(in the rows, 128 means zero)
These are runs of 8 systems, one row a step. Runs of the same system follow the same rule from any start.
trace 1, kopin:
[[ 35 103 154 111 138 153 172 107  94 116 135 115 162  76 126 128  66 112
  192 116 115  93 113 178 161 109]
 [141 146 142 196 107 127  81 101  45 172  90 150 145 143  90 111 114 180
  168 151 138 134 131  93  70 120]
 [151  57 167 169 143 126 123 155 101 126 109  87 114 128 178 148 133  90
  134  31  88 106 154 163 131  91]
 [ 32 126 170  89 131 127 119  78  96 154 149 184 141  56 143 108  90 140
  168 154 136 123 121 153 137  89]
 [174 122 135 180 113 147  66 110  95 197  80 126 104 144  85 108 146 161
  131 111 140 151 193  95  61 126]
 [121  46 174 109 146 130 106 164 138 115 159 111  92 110 221 117 132  73
  123  54  82 125 127 144 146 102]
 [ 47 131 137  73 131 143 122  67 125 172 146 210 122  62  94 114  93 156
  113 183 169 147 130 142  95 103]
 [199  99 104 172 120 160  70 147 145 180  91  84  95 152 103  93 163 126
  135  99 118 158 182  62  56 163]
 [110  49 155  84 161 119 133 169 160  98 184 150 111  98 237 129 123  67
   84  98 102 123  68 155 146  97]]
trace 2, kuf (9 x 26):
[[168  88 125 170 143 123 117 131  91 153 105 137 132 102 138 114 136 132
  127 132 118 106 116 123 103 123]
 [116  94 145 132 147 133 144 130 112 138 125 146 131  69 154 138 112 117
  141 112 117 104 131 154 144 104]
 [124 126 145 135 130 153 109 113  98 178 117 151 141  97 124 101 107 147
  135 151 152 117 138 136 133 122]
 [167  88 143 147 135 143 114 145  94 146 125 144  97 103 140 116 133 135
  103 114 109 118 143 126 130 129]
 [ 93 101 150 105 134 157 136 131 116 133 146 158 118  87 143 130  93 123
  126 125 125 126 124 146 138 113]
 [133 114 127 131 125 171 110 121 112 171 119 141 123 114 101 103 106 144
  119 147 148 135 144 119 103 139]
 [151  71 127 132 140 141 119 149 120 130 136 136  97 102 149 118 133 116
  107 113  99 127 123 114 109 134]
 [ 85 102 129 105 141 148 145 118 135 140 138 154 137  88 128 132  94 118
  126 139 142 128 112 146 111 112]
 [154 112 110 138 134 152 111 121 128 176 108 132 127 102 106  97 130 138
  125 151 142 127 145 109 100 145]]
trace 3, topev (9 x 26):
[[140 179 145 142 103 156  85 135 148 165 114  91 154 212 119 115 117 134
  133 126 184 159 155 120 123 127]
 [116 102 138 103 125  73 111 111 114  75 160 105  90 189 144 104 170 122
   84 110  78 134  98 131 123 132]
 [ 73 175 131 120 105 119 142 130 158  99 136 172 128 123 113 203  99 134
  164 111 139 172 141 111  89  96]
 [152 156 125 140 116 135  74 129 161 167 117  72 158 209 138  81 144 117
  133 135 169 152 128 105 109 140]
 [111  99 129 101 136  53 134 110 129  69 159 139  96 157 153 140 169 115
   76 114  85 131  82 142 110 109]
 [ 87 200 118 122 108 120 138 121 181 129 119 161 147 113 105 190 113 133
  176 130 165 166 160 108 101 102]
 [181 145 128 137 122 120  71 138 149 158 127  84 146 210 164  69 164 120
  101 148 159 138 109 110 133 146]
 [ 94 117 127  89 136  60 163 109 138  53 162 155  96 136 136 172 155 120
   76 110  90 128 100 160 132 104]
 [106 223 115 128  98 143 125 129 175 144 117 148 158 126  96 167 107 147
  192 151 176 168 164  88 119 126]]
trace 4, pufis, 9 rows:
[[ 83 146 155 116 114 132 143  91  93 117 121  97 137 194  77 136 105 143
  102 108 145 121 148 189 147 112]
 [124 175 134 140  90 118  98 128 100  98 136 133  97 162  97 129 135 164
  168 128  95 163 150  66 109 150]
 [111 117 148 138 120 132 114 160 160 109 138  95 143 195 170 160 111  87
  132  73 139 157 111 133  98  98]
 [ 57 137 123 116 129  87 139  54 116 124 109  97 153 144  80 115 137 132
  159 130 128 118 126 154 102 119]
 [163 169 114 158 111  90  92 137 151 130 117 154 115 129 137 153 166 142
  161 125 121 164 144  63  82 124]
 [109 117 150 111 142 106 129 134 182 129 131  89 152 151 187 144 141  75
  126  78 145 126 129 172 149  90]
 [ 78 172 127 105 125  76 133  50 108 137 119 156 137 113  80 118 149 164
  131 166 141 118 138 149 128 112]
 [192 176 126 141 105 123  93 170 172 131 129 144  95 146 147 158 162 137
  123 111 132 168 175  75 126 133]
 [ 74 116 163  79 137 117 138 122 158 106 155  90 144 168 175 121 122  87
  106  97 139 120 112 192 177  99]]
trace 5, Saf:
[[147 115 138 143 121 137 130 124  86 125 113 120  83 102  93 130 140 151
  138  94  82 116 190 122 143 143]
 [113 118 170 134 124 165 105 163 120 146 144 142 146 116 186 124  84 113
  163 116 142 137 111 125 141 106]
 [ 85 111 131 109 133 137 132  74 106 153 116 104 136 146  77  94 117 135
  105 139 146 117 136 170 113 126]
 [141 104 131 144 121 138 112 140 107 127 124 146  78  84 119 133 136 139
  155 102  82 143 166  85 100 138]
 [107 103 150 126 139 152 113 144 156 161 132 130 163 125 182 130  96  94
  133 118 167 135 105 149 114  92]
 [ 92 118 110  98 138 108 133  61 123 145 118 116 119 113  73  91 149 140
  117 150 127 116 144 145 109 140]
 [173 113 130 154 125 136 107 160 128 140 124 171  90  80 149 151 140 136
  135 109 107 145 158  85 104 123]
 [104 112 139 101 149 141 129 129 172 157 137 115 166 125 176 114 112  89
  112 131 172 119 105 171 147 103]
 [113 135 102 103 130 109 137  74 111 131 124 148 102  99  63 103 151 164
  107 169 114 120 146 125 120 152]]
trace 6, topev:
[[119 117 121 105 143 129 133 129 132 130 148 132 149 113 154  90 120 118
  120 173 136 112  77 133 151 141]
 [154 131  92 140 135 124 170 128 128 115 112 147 127 106  85 161 132 143
  104 145 129 112 129 133 117 140]
 [155 142 120 134 132 143 134 159 150 131 127 110 144 101 157 117 131 113
  167 133 125 114 129 111 169 148]
 [129 117 131 129 139 125 150 124  99 121 134 135 149 133 128 123 110 134
   97 153 139  99  90 166 152 125]
 [143 148 108 144 124 122 157 124 117 112 108 122 123 102  87 146 135 144
  154 126 106 111 157 119 141 146]
 [153 129 148 150 127 150 116 165 110 135 132 121 147 130 170 117 110 123
  152 125 128 116 114 123 162 130]
 [108 110 135 127 136 122 154 104  93 117 121 114 137 140 101 128 116 133
  107 121 124  99 121 176 139 120]
 [133 147 127 154 115 128 123 128 103 124 114 132 120 103 108 133 128 149
  180 124 100 127 153  93 124 140]
 [147 103 158 151 131 150 110 157 111 145 126 112 143 148 170 122 110 113
  126 102 137 121 120 144 140 112]]
trace 7, zizo, 9 rows:
[[130 103 137 119 138 118  89 121 137 141 135  58 143 169 172  51 156  96
  143 123 117 117 106 127 146 146]
 [101 128 127 128 129  80 153  97  87  95 135 194 115 106 102 167 125 159
  104 148 110 123  99 141  97 101]
 [145 152 106 136 125 170 135 154 190 157 103 100 139  98 115 147 121 107
  176 108 149 142 185 103 127 143]
 [145 107 155 132 136  94  84 122 102 137 143 112 143 177 188  73 153 122
   99 141 131 114  77 141 141 116]
 [ 98 139 116 114 128 108 180  97 114  98 123 171 105  88  69 183 123 155
  109 127 114 120 156 156 122 114]
 [161 158 125 137 115 176  96 171 175 161 125 104 137 125 153 112 122 115
  178 123 148 154 160  74 142 154]
 [130  83 152 128 142  94 116 112  88 119 142 119 135 184 159 102 138 121
   59 128 126 107  72 176 125 107]
 [ 83 160 108  98 119 128 177 101 134  98 128 159 101  70  61 169 117 152
  153 134 105 133 171 123 133 140]
 [184 136 127 160 119 170  79 185 162 168 122 103 147 157 173 107 120 109
  156 126 157 155 126  74 110 144]]
trace 8, Rafof, 9 rows:
[[149  90 123 143 157 104 147  93  91 152  95 125 121  55 115 108 159 134
  132 122  99  73 158 159 151 129]
 [165 137 151 150 130 151 102 144  98 177 119 172 130  58 159 111 120 151
  156 149 138 113 153 111 163 124]
 [156  84 150 126 142 175 115 127  95 177 120 119 117 118 125  84 118 133
   77 129 146 104 152 167 159 134]
 [116  93 136 112 131 151 132 116  82 130 138 154  86  60 107 101 118 150
  134 135  84 114 149 118 142 149]
 [148 107 131 143 126 199 112 161 119 173 125 156 124  90 127 119  84 135
  133 143 149 140 138 103 109 139]
 [120  55 122 112 151 161 127 118 117 154 131 104 122 113 124  74 117 111
  100 134 122 111 109 147 111 145]
 [115  94 109 134 140 129 141 112 102 135 124 172 115  53 106 126 117 141
  148 151 103 119 116 109  90 133]
 [165 104 110 149 145 170 119 149 151 187 105 128 153  90 140 111 115 113
  137 143 160 122 131 116 107 134]
 [129  71 123 113 159 115 131 102 106 148 129 126 128  95 141  80 142 119
   95 147 117  92 100 159 134 131]]
trace 9, Saf:
[[126 145 130 127 129  62 107 105 174 122 116 103 124 161 150 144 186 104
  132  87 124 143 152 131 108 100]
 [104 181 143 108 117  64 106 102 155 115 143 160 126 138 156 149 164 135
  137 129 134 150 134 120 132  96]
 [142 183 138 114 111 106 104 121 164 133 131 136 115 172 129 147 157 139
   96 120 156 158 167 129 138 113]
 [120 154 144  89 115 106 112 133 159  97 162 129  97 164 154 129 152 125
  100 116 120 155 137 123 157 128]
 [105 170 129  98 108 124 136 132 155  96 153 153 117 166 113 161 118 139
   99 136 144 161 125 125 127 123]
 [138 154 111 111 110 135 123 145 166 102 143 106 112 182 113 135 139 124
  110 125 130 161 135 102 119 151]
 [119 132 117 112 122 102 135 144 151  77 154 127 122 170 142 148 134 116
  107 125 115 147  86 117 113 130]
 [120 166  98 127 118 107 155 128 161  93 128 122 142 160 101 167 132 128
  130 134 137 142 117 119 108 133]
 [159 154 110 141 118  98 116 146 149 102 131 106 130 176 138 130 157 124
  132 129 120 142 112  96 119 142]]
trace 10, Rafof, 9 rows:
[[128 132  85 136 136 143 201 176 168  73 132 116 162 134 121 195  92  99
  134 125 132 122  82 134 125 138]
 [105 168  99 131 127 106 149 112 133 107 126  86 193 169 113 106 122 127
  164 176 145 110  65 128 139 151]
 [189 141  99 183 128  81 156 145 102  85 106 113 145 165 117 160 158 140
  122 130 104 102  94 120 125 138]
 [128 160 142 152 130 114 162 153 124 101 119  99 175 128 160 159 114 112
  179 104 126  97 120 154 192 114]
 [131 177 150 155 108 107 113 105  70 129 115 108 158 186 111 108 128 166
  140 147 140 111 121 143 160 129]
 [175 129 144 169 114 122 129 159  90  96 116 101 104 158 128 152 142 138
  135  76  84 118 159 123 153 133]
 [ 86 143 182 130 113 146 118 140  97 117 141 119 143 145 160 138  86 124
  172  96 126 130 131 147 167 102]
 [114 139 149 148 103 131  96  99  81 138 113 105 121 190  83 112 121 156
  132 115 127 144 151 125  98 127]
 [137  95 147 148 121 124 108 156 125 106 131 110  95 138 158 143 137 108
  152  65  81 145 146 103 107 118]]
trace 11, ralo (9 x 26):
[[193 162 109 166 113 105 144 179 133  78 127 141 111 140 134 183 149 141
  133 113  99 135 132  86 136 141]
 [101 165 149 116 123 135 152 144 142 107 143 106 178 182 153 150  93 112
  122 128 168 120  99 176 179 108]
 [129 171 107 142 117  80 134  82  83 110 112 113 139 155  71 102 157 171
  146 170 109 108 118 117 133 156]
 [176 148 128 165 105 142 138 197 133  80 129 112 108 168 137 184 122 125
  142  82 101 147 143  94 134 140]
 [ 62 147 158 109 123 123 138 112 120 111 141  96 179 188 145 122  90 114
  139 129 157 121  88 178 156 103]
 [135 158 102 161 114  82 125  83  86 112  96 111 123 142  60 119 164 167
  164 141  95 120 144  97  96 151]
 [156 134 148 157 112 142 121 197 155  93 134 101 117 170 177 179 120  99
  151  58 110 153 144 106 133 116]
 [ 42 144 160 102 129  91 129  69 112 127 134 110 175 173 132 112 113 123
  133 135 157 117  96 189 139  87]
 [159 164  98 162 111  85 115  97 114 124  92 118 102 125  66 134 183 165
  168 124  92 135 182  76  93 153]]
trace 12, kopin:
[[150 163 107 155 123  97 157 122 130 110 104 143 136 144  90 183 140 147
  113 127 138 126 140 137 111 116]
 [128 154 132 132 125 121 134 142 149 116 124  76 158 150 153 120 135 106
  172 111 128 116 131 131 174 135]
 [120 156 143 125 123  84 128 104  94 109 138 153 136 152 129 130 137 155
  105 153 131 116 103 152 151 112]
 [132 161 123 138 115 125 143 121 131 116 106 107 120 136  89 156 136 140
  150 100 119 130 183 128 139 133]
 [120 150 161 127 115 123 104 145 122 115 147 109 142 173 171 118 122 122
  144 117 131 135 112 127 162 120]
 [ 96 135 137 112 124 104 140  88 104 113 129 137 119 150  92 137 129 148
   95 129 127 124 133 164 127 114]
 [117 159 128 138 107 127 116 130 140 117 119 106 119 144 112 141 131 130
  179 102 113 154 162  94 116 136]
 [117 127 157 124 125 113 107 132 131 122 143 118 143 181 170 125 125 112
  108 113 144 136 103 152 133  99]
 [ 82 132 119 100 129  96 142  75 127 118 124 130 116 119  85 128 145 137
  123 132 118 128 144 146 112 122]]
trace 13, kuf, 9 rows:
[[139 139 122  97 110 128 127 169 172  63 167  94  87 211 138 144 147 110
   86  98 102 167 124 106 138 154]
 [ 54 166 103  80 110 115 160 107 172  72 155 106 139 188  85 149 110 121
  128 142 136 158  98 131 109 138]
 [155 175  77 148 111 110 123 130 178 116 106  81 141 184  88 135 161 127
  153 135 135 155 135  76  83 163]
 [134 129 110 128 139  63 144 143 177  71 139  83 147 174 177 148 169  85
  132 103 105 123  81 129 131 123]
 [ 80 197 108 118 124  74 165  78 150 107 112 114 178 149  88 155 139 136
  155 151 157 116 120 158 138 115]
 [197 195 113 169 111  91 104 141 146 128 101  91 138 165 132 128 183 141
  162 124 126 128 162  87 153 149]
 [123 148 155 119 128  73 146 143 129  66 152 110 141 179 187 155 147 110
  108 101 112 112  95 168 189 103]
 [ 80 215 130 116  99 116 151  82 112 112 116 118 147 160  55 147 117 170
  154 146 148 128 164 147 159 131]
 [199 169 139 169  96 123  83 175 128 110 124  91 109 197 150 124 160 138
  153  99 105 153 155  69 144 154]]
trace 14, pufis:
[[182 202 121 137 109 110  98 147 192 143 113  94 134 182 141 140 176 125
  134 115 160 155 178 102 149 133]
 [ 83 146 158  84 130  58 136 104 141  73 163 114 130 175 172 136 158 108
  102 108 112 121 102 177 177  97]
 [ 91 216 112 114 100 111 152  92 142 115 119 168 133 140  52 183 119 173
  132 155 163 156 162 127 114 119]
 [178 186 133 134 102 120  85 167 176 116 137  72 128 218 166 114 165 117
  138 109 135 160 147  85 159 152]
 [ 55 128 147  92 130  60 165  93 124  58 154 118 141 183 138 160 130 110
   97 107 112 118  77 192 137  89]
 [108 228  92 138  94 122 145 100 151 125 103 144 145 135  39 170 124 172
  179 162 157 160 171  87 100 144]
 [186 156 141 149 116  94  79 179 175 109 138  67 143 225 215 116 175  92
  135  95 126 147 111  97 151 132]
 [ 31 131 138  95 140  52 194  65 117  65 135 129 150 142 105 180 126 118
  112 110 118 101  95 215 136  75]
 [150 252  98 157  86 127 108 117 151 151  96 151 142 128  61 155 139 184
  198 170 164 167 188  54 113 151]]
trace 15, ralo (9 x 26):
[[137 125 131 126 135 161 142 114 120 166 103 104 130  99  96 113 121 134
  131 120 140 101 181 158 165 137]
 [145 110 158 128 124 135  93 143  89 132 148 144  98 113 164  92 131 140
  131 127  96 128 128 106 154 136]
 [107 100 147 120 128 163 141 123 105 138 127 144 114 121 103 145  92 133
   96 110 137 128 147 165 119 111]
 [115 120 129 113 126 156 108 116 126 156 127 112 119 101 116  78 125 130
  161 138 121 128 153 106 134 153]
 [144  80 142 140 133 141 105 144 106 136 133 146 103 127 148 125 122 125
  102 111 114 138 119 121  94 118]
 [ 85 102 128 102 143 150 148 109 143 142 128 126 128  89 116 127 108 111
  131 118 135 123 141 154 122 119]
 [142 120 127 139 130 131  94 121 123 168 119 142 123  95 138  97 140 136
  147 146 129 132 136  97 106 134]
 [148  82 133 126 143 136 130 144 138 135 129 134 110 114 152 137 132 110
   88 103 124 123 132 148 119 114]
 [ 90 130 130  97 137 134 136 104 137 144 138 152 132  77 126 117 117 130
  138 150 138 122 133 139 141 122]]
trace 16, zizo (9 x 26):
[[142 189 123  77 118 148 161 124 162 117 136 104 114 149  87 132 142 144
   81 136 152 119 190 166 227 157]
 [177 172 132 121  96 156 107 183 118  90 168 146  99 191 135 123 122 158
   91 155 122 158 112  81 163 168]
 [109 107 121 109 125 167 179 158 133  73 150  98 129 191 104 160  82 109
   79 107 129 130  98 166 138 139]
 [ 79 163 106 106 105 145 142 119 123  87 147  96 138 156  83 105 102 140
  177 162 110 141 103  93 128 175]
 [159 115  98 181 124 122 137 164 124  99 115 104 152 173 126 154 119 117
  144 122 116 134  76  93  67 138]
 [ 82 124 124 128 143  95 170 111 134  93 124  88 176 128 141 139 122  98
  171 114 115  96  92 165 147 116]
 [127 192 118 164 112  98 121 104 107 136 102 137 162 129 100 136 135 161
  187 157 140 128 132 102 117 127]
 [189 124 132 180 132 102 127 161 129 121 101  96 140 153 163 159 155 108
  135  79 117 112 140 134 136 110]
 [ 77 161 173 109 123  99 135 102 101 113 140 136 145 131 150 136 118 135
  146 119 131 111 131 175 188  92]]

Which system made each of these runs?
trace 17:
[[106 161 137 103 130 128 149 120 113 134 154 232 148 103 129 158  85 164
   70 205 184 131  78 159 136  96]
 [182 128  79 157 126 167 139 123 133 155  76  51 121 139  42 102 150 137
  142 118 119 116 192 106 117 191]]
 -> kopin
trace 18, 2 rows:
[[117 150  91 135 144  75 179 107 163 107 106 131 163 104 111 180 147 115
  140 131 137 108 117 152 116 109]
 [154 185 116 149 126  95 119 124 149 144 104 103 174 134 143 118 156 130
  175 149 151 114 130 114 156 131]]
 -> kopin
trace 19, 2 rows:
[[133 123 158 153 140 122 131 106  90 169  99 147 150 105 129 138 118 141
  115 119 156  97 150 184 145  86]
 [124 133 151 119 125 148 109 113 107 161 120 116 113  85 124  88 135 140
  164 121 114 114 184 125 174 141]]
 -> Saf
trace 20:
[[208 106  67 185 143 142 125 139 114 171  91 166 135  94  84 122 135 157
  107 186 145 122 100  79  47 158]
 [186  55 105 144 177 118 162 166 162 130 114  86 147  80 193 125 156  67
  116  97 107  74 104 160 159 129]]
 -> Saf
trace 21 (2 x 26):
[[150 161 105 119 136 135 189 170 186  97 130 121 158 127 138 190 116 106
  110 124 155 116 122 160 177 127]
 [128 180 103 116 123 118 146 109 118 116 131 102 167 151  98  86 132 151
  139 196 142 102  95 129 178 171]]
 -> kopin
trace 22:
[[116 118 140 119 131 171 106 118 124 190 125 168 129  73 127 105 101 140
  134 155 160 135 148 123 117 121]
 [173  68 132 131 145 151 105 142 114 163 130 147  96 102 147  97 139 127
   76 128 122 124 132 126 114 133]]
 -> kuf
trace 23:
[[ 70 121  98 104 135  63 140 120 166  58 157 108 131  99 165 120 157  92
  212 128  58 135  67  74 104 143]
 [144 179 114 154 131  96 130 120 170 165  99 176 185 149 131 190 127 133
   98 154 214 145 111 149  78  74]]
 -> kopin
trace 24:
[[ 97 125  96 104 141 134 158  90 169 147 104 103 137 109  75 133 132 115
  125 126 150 125 159 153 106 133]
 [164 139 116 132 128 101  92 141 146 131 139 137 120 118 166  97 166 127
  144 153 113 138 108  75 125 148]]
 -> zizo
trace 25:
[[152 117 111 150 116 137  99 133 132 145 117 156 100 161  94 148 130 144
   92 126 140 172 135  91  35 125]
 [ 97  95 111  85 144 142 144 137 203 115 146  79 130 136 149 121 129  72
  123 103 128 138 118 139 121 135]]
 -> ralo
trace 26:
[[ 87 131 124 109 127 137 131 118 139 131 136 156 118  63 122 129 114 130
  179 136 113 140 142 102 118 131]
 [160 116 121 138 132 154  97 141 146 175 121 134 139 147 136 107 123 124
   97 149 169 143 119 116  92 130]]
 -> Rafof
trace 27 (2 x 26):
[[ 89 159 152  82 111 149 127 116 137 122 150 149  96 126 107 138 111 146
  115 122 134 151 174 138 159 124]
 [132 143 125 103 106 158 104 143 147 124 151 129  94 162 112 116 125 136
  106 134 129 170 142  91 114 154]]
 -> Rafof
trace 28:
[[105 140 126  96 137 111 122  85 126 145 135 125 141 116 120  79 142 137
  124 169 138 109 120 145 157 139]
 [173 136 112 133 124 118 128 148 137 118 133 169  95 121 124 154 147 146
   89 138 122 144 137 104 116 135]]
 -> pufis
trace 29:
[[141 135 122 119 161  63 158  72  96 146 116 178 146  50 130 113 166 155
   97 182 134  64 116 182 182 109]
 [213 168 130 152 126 165 132 160 116 170 104 161 114  56 122 136 137 164
  134 144 143 104 203 115 202 146]]
 -> Saf
trace 30 (2 x 26):
[[145 153 110 137 126  88 101  92 153 158 105 123 138 160 109 117 169 137
  111 143 158 143 139 120  86 119]
 [147 135 136 112 131  78 107 136 163 111 147 143 104 129 180 137 176 114
  110 113 112 142 130 117 136 110]]
 -> topev
trace 31 (2 x 26):
[[159 124  88 164 127 166 183 157 167 110  83  44 149 198  64 188 113 101
  112  71 149 127 162 158 102 143]
 [ 99 128 115 124 123  79 110 127 119  72 159  97 141 142 167  82 149 113
  202 149  67 128  54  69 121 159]]
 -> Saf
trace 32:
[[139 162 131 152 122  89  84  87  86 157 112  88 182 194 130  51 154 152
  144 180 151 107  85 124 135 139]
 [171 125 109 169 132  71 180 141  98  66 109 155 100 105 106 209 157 144
  114  90  74 104 141 134 123 116]]
 -> zizo
trace 33, 2 rows:
[[157 146 109 139 150  93 163 120 133 133 111 130 175 114 136 135 144 127
  109 161 155  84  99 170 165 120]
 [177 168 113 144 127 106 155 146 112 103 126 148 129  99 127 143 149 154
  136 154 112 100 129 118 184 148]]
 -> ralo
trace 34 (2 x 26):
[[130 131 105 133 124 117 117 136 142 119 141 151 142 154 131 128 123 130
  115 166 144 153  71  96  72 131]
 [140 111  90 130 143 120 162 132 171 112 111  81 137 132 111 141 147  97
  126 108 120 116 131 136 118 145]]
 -> pufis
trace 35 (2 x 26):
[[158  94 102 143 149 180 172 182 153 138 124 165 134  51 137 176  86 109
  123 130 140 119 119 127 117 128]
 [137 104  87 116 155 156 141 121 152 165 120  93 169 105 120  66 124 109
  128 183 156  98  91 133 135 167]]
 -> Saf
